In the data rows, the value 50 means zero.
Some points, each followed by its number:
47 & 35 & 42 & 55 & 40 & 54 & 47 & 48 & 63 & 66 & 47 & 32 & 52 & 51 & 40 & 36 & 59 & 59 & 57 & 51 & 45 & 40 & 62 & 42 & 47 & 71 & 52 & 56 & 33 & 69 & 47 & 58 \\ 0
61 & 75 & 52 & 51 & 35 & 25 & 0 & 77 & 29 & 76 & 15 & 6 & 66 & 49 & 85 & 34 & 0 & 62 & 31 & 6 & 46 & 80 & 48 & 61 & 80 & 56 & 16 & 76 & 89 & 36 & 60 & 81 \\ 1
38 & 34 & 54 & 49 & 65 & 43 & 53 & 24 & 56 & 71 & 68 & 24 & 37 & 37 & 45 & 33 & 34 & 41 & 42 & 45 & 79 & 66 & 42 & 41 & 46 & 59 & 57 & 59 & 81 & 23 & 39 & 65 \\ 2
66 & 69 & 67 & 65 & 54 & 39 & 58 & 56 & 48 & 57 & 63 & 49 & 51 & 46 & 44 & 53 & 53 & 20 & 50 & 67 & 46 & 40 & 50 & 57 & 43 & 65 & 38 & 50 & 42 & 64 & 50 & 17 \\ 3
62 & 61 & 74 & 45 & 75 & 16 & 31 & 50 & 44 & 99 & 49 & 26 & 56 & 32 & 46 & 30 & 43 & 61 & 36 & 58 & 71 & 41 & 68 & 35 & 48 & 49 & 47 & 85 & 67 & 77 & 53 & 66 \\ 4
63 & 51 & 24 & 32 & 24 & 50 & 82 & 85 & 38 & 54 & 57 & 54 & 55 & 51 & 49 & 42 & 70 & 40 & 50 & 58 & 64 & 20 & 33 & 49 & 43 & 42 & 5 & 0 & 0 & 79 & 84 & 0 \\ 5
51 & 44 & 42 & 55 & 48 & 51 & 43 & 54 & 55 & 48 & 51 & 49 & 54 & 56 & 48 & 54 & 54 & 43 & 53 & 41 & 34 & 49 & 50 & 42 & 51 & 64 & 56 & 57 & 52 & 67 & 48 & 51 \\ 6
76 & 67 & 77 & 61 & 76 & 26 & 31 & 70 & 48 & 57 & 47 & 42 & 57 & 52 & 54 & 51 & 36 & 52 & 35 & 25 & 47 & 72 & 31 & 34 & 62 & 60 & 63 & 58 & 80 & 35 & 71 & 44 \\ 7
57 & 69 & 55 & 69 & 58 & 56 & 53 & 54 & 36 & 58 & 47 & 56 & 52 & 49 & 53 & 61 & 63 & 63 & 53 & 44 & 42 & 31 & 64 & 60 & 48 & 63 & 47 & 66 & 55 & 60 & 42 & 39 \\ 8
42 & 42 & 52 & 50 & 66 & 55 & 46 & 61 & 47 & 45 & 44 & 57 & 67 & 54 & 50 & 44 & 42 & 34 & 58 & 64 & 51 & 49 & 49 & 44 & 49 & 39 & 68 & 37 & 34 & 66 & 50 & 41 \\ 9
68 & 60 & 52 & 37 & 23 & 41 & 44 & 33 & 57 & 38 & 50 & 45 & 26 & 76 & 51 & 64 & 62 & 53 & 41 & 52 & 38 & 55 & 57 & 59 & 53 & 55 & 31 & 54 & 61 & 52 & 49 & 33 \\ 10
57 & 42 & 62 & 43 & 81 & 10 & 27 & 57 & 59 & 78 & 57 & 24 & 61 & 47 & 35 & 51 & 35 & 40 & 43 & 37 & 54 & 69 & 54 & 22 & 52 & 45 & 68 & 63 & 62 & 37 & 73 & 67 \\ 11
52 & 37 & 91 & 69 & 76 & 28 & 51 & 44 & 70 & 77 & 42 & 43 & 48 & 57 & 56 & 32 & 58 & 53 & 17 & 51 & 69 & 68 & 29 & 23 & 43 & 44 & 81 & 51 & 69 & 35 & 44 & 54 \\ 12
45 & 42 & 58 & 44 & 56 & 36 & 56 & 52 & 54 & 59 & 45 & 41 & 45 & 44 & 66 & 51 & 39 & 45 & 46 & 57 & 60 & 68 & 42 & 44 & 61 & 38 & 56 & 36 & 61 & 33 & 55 & 52 \\ 13
35 & 46 & 53 & 35 & 47 & 56 & 36 & 52 & 40 & 45 & 62 & 56 & 33 & 45 & 57 & 26 & 57 & 50 & 20 & 45 & 61 & 65 & 44 & 41 & 70 & 50 & 44 & 70 & 55 & 62 & 38 & 53 \\ 14
61 & 65 & 62 & 43 & 35 & 45 & 66 & 36 & 51 & 42 & 46 & 62 & 40 & 49 & 50 & 55 & 55 & 46 & 48 & 64 & 50 & 44 & 56 & 56 & 35 & 38 & 39 & 57 & 48 & 63 & 33 & 56 \\ 15
52 & 47 & 35 & 35 & 41 & 60 & 19 & 37 & 43 & 39 & 35 & 44 & 45 & 62 & 49 & 54 & 51 & 61 & 54 & 55 & 45 & 42 & 61 & 58 & 64 & 53 & 49 & 49 & 39 & 61 & 55 & 42 \\ 16
36 & 46 & 51 & 50 & 50 & 68 & 60 & 58 & 59 & 29 & 58 & 60 & 37 & 43 & 48 & 54 & 60 & 51 & 59 & 51 & 39 & 56 & 63 & 46 & 55 & 55 & 47 & 47 & 29 & 46 & 43 & 37 \\ 17
59 & 69 & 38 & 38 & 33 & 65 & 74 & 38 & 32 & 30 & 44 & 71 & 57 & 42 & 55 & 55 & 44 & 64 & 68 & 58 & 58 & 31 & 40 & 68 & 38 & 37 & 42 & 45 & 59 & 48 & 40 & 68 \\ 18
47 & 61 & 35 & 20 & 40 & 31 & 54 & 46 & 25 & 31 & 66 & 59 & 49 & 69 & 48 & 76 & 43 & 35 & 62 & 67 & 49 & 50 & 61 & 66 & 58 & 21 & 42 & 46 & 61 & 34 & 55 & 43 \\ 19
47 & 36 & 7 & 20 & 64 & 80 & 23 & 22 & 42 & 18 & 36 & 65 & 41 & 44 & 40 & 86 & 47 & 74 & 76 & 23 & 42 & 44 & 66 & 56 & 52 & 37 & 66 & 41 & 49 & 46 & 68 & 61 \\ 20
61 & 57 & 41 & 30 & 15 & 41 & 42 & 33 & 64 & 35 & 51 & 47 & 26 & 76 & 53 & 74 & 61 & 52 & 48 & 60 & 30 & 53 & 67 & 66 & 54 & 49 & 24 & 51 & 58 & 56 & 52 & 30 \\ 21
New points follow, each followed by the numbers of its three nearest points above by angle, nearest first.
47 & 48 & 37 & 47 & 45 & 62 & 61 & 52 & 56 & 54 & 61 & 52 & 49 & 37 & 44 & 47 & 53 & 50 & 53 & 47 & 53 & 39 & 52 & 48 & 39 & 55 & 34 & 45 & 41 & 61 & 51 & 44 \\ 5 0 17
53 & 47 & 55 & 47 & 64 & 33 & 42 & 55 & 53 & 62 & 56 & 43 & 54 & 47 & 45 & 50 & 47 & 48 & 47 & 46 & 51 & 56 & 50 & 36 & 53 & 48 & 58 & 58 & 58 & 48 & 59 & 57 \\ 11 7 4
43 & 50 & 99 & 50 & 91 & 34 & 30 & 57 & 58 & 53 & 54 & 53 & 47 & 69 & 38 & 9 & 53 & 75 & 14 & 65 & 83 & 83 & 49 & 24 & 51 & 20 & 91 & 69 & 56 & 23 & 45 & 56 \\ 12 11 7
54 & 65 & 52 & 63 & 54 & 56 & 50 & 53 & 38 & 56 & 49 & 58 & 52 & 51 & 51 & 56 & 63 & 59 & 49 & 50 & 46 & 30 & 60 & 58 & 49 & 58 & 44 & 62 & 51 & 61 & 45 & 37 \\ 8 3 15
59 & 61 & 27 & 56 & 9 & 51 & 47 & 53 & 28 & 34 & 37 & 69 & 81 & 68 & 44 & 54 & 45 & 44 & 53 & 53 & 37 & 31 & 28 & 85 & 42 & 37 & 37 & 47 & 37 & 51 & 58 & 77 \\ 18 19 5
64 & 70 & 66 & 44 & 35 & 42 & 63 & 37 & 52 & 44 & 41 & 63 & 45 & 50 & 51 & 54 & 53 & 47 & 47 & 65 & 51 & 42 & 56 & 52 & 31 & 32 & 38 & 55 & 44 & 62 & 33 & 57 \\ 15 18 10
51 & 57 & 24 & 57 & 21 & 53 & 54 & 52 & 23 & 40 & 43 & 74 & 74 & 56 & 53 & 57 & 49 & 43 & 51 & 51 & 42 & 32 & 34 & 82 & 47 & 39 & 43 & 56 & 48 & 57 & 51 & 78 \\ 18 19 15
41 & 47 & 54 & 29 & 52 & 64 & 64 & 57 & 70 & 37 & 52 & 58 & 42 & 54 & 53 & 48 & 50 & 69 & 65 & 64 & 49 & 53 & 73 & 39 & 45 & 32 & 49 & 38 & 45 & 68 & 43 & 36 \\ 17 9 15
56 & 44 & 36 & 59 & 61 & 57 & 30 & 58 & 45 & 39 & 47 & 54 & 56 & 55 & 48 & 58 & 54 & 29 & 50 & 23 & 29 & 53 & 39 & 34 & 59 & 74 & 66 & 56 & 45 & 75 & 50 & 47 \\ 6 9 7
59 & 48 & 28 & 41 & 63 & 67 & 55 & 54 & 48 & 63 & 50 & 55 & 54 & 31 & 54 & 58 & 53 & 55 & 64 & 47 & 50 & 25 & 59 & 59 & 46 & 56 & 41 & 30 & 46 & 99 & 66 & 22 \\ 5 8 3
60 & 72 & 37 & 39 & 33 & 71 & 82 & 31 & 28 & 26 & 43 & 72 & 56 & 46 & 57 & 52 & 37 & 67 & 74 & 56 & 61 & 32 & 42 & 81 & 35 & 37 & 46 & 40 & 64 & 53 & 38 & 68 \\ 18 15 19
38 & 37 & 38 & 65 & 38 & 48 & 52 & 53 & 63 & 68 & 22 & 32 & 64 & 62 & 61 & 56 & 49 & 44 & 62 & 62 & 38 & 34 & 66 & 43 & 44 & 50 & 46 & 34 & 27 & 59 & 36 & 48 \\ 0 9 6
37 & 30 & 63 & 43 & 66 & 26 & 63 & 47 & 60 & 70 & 40 & 27 & 45 & 45 & 78 & 49 & 21 & 36 & 47 & 64 & 75 & 86 & 38 & 44 & 62 & 25 & 66 & 15 & 71 & 17 & 54 & 53 \\ 13 2 12
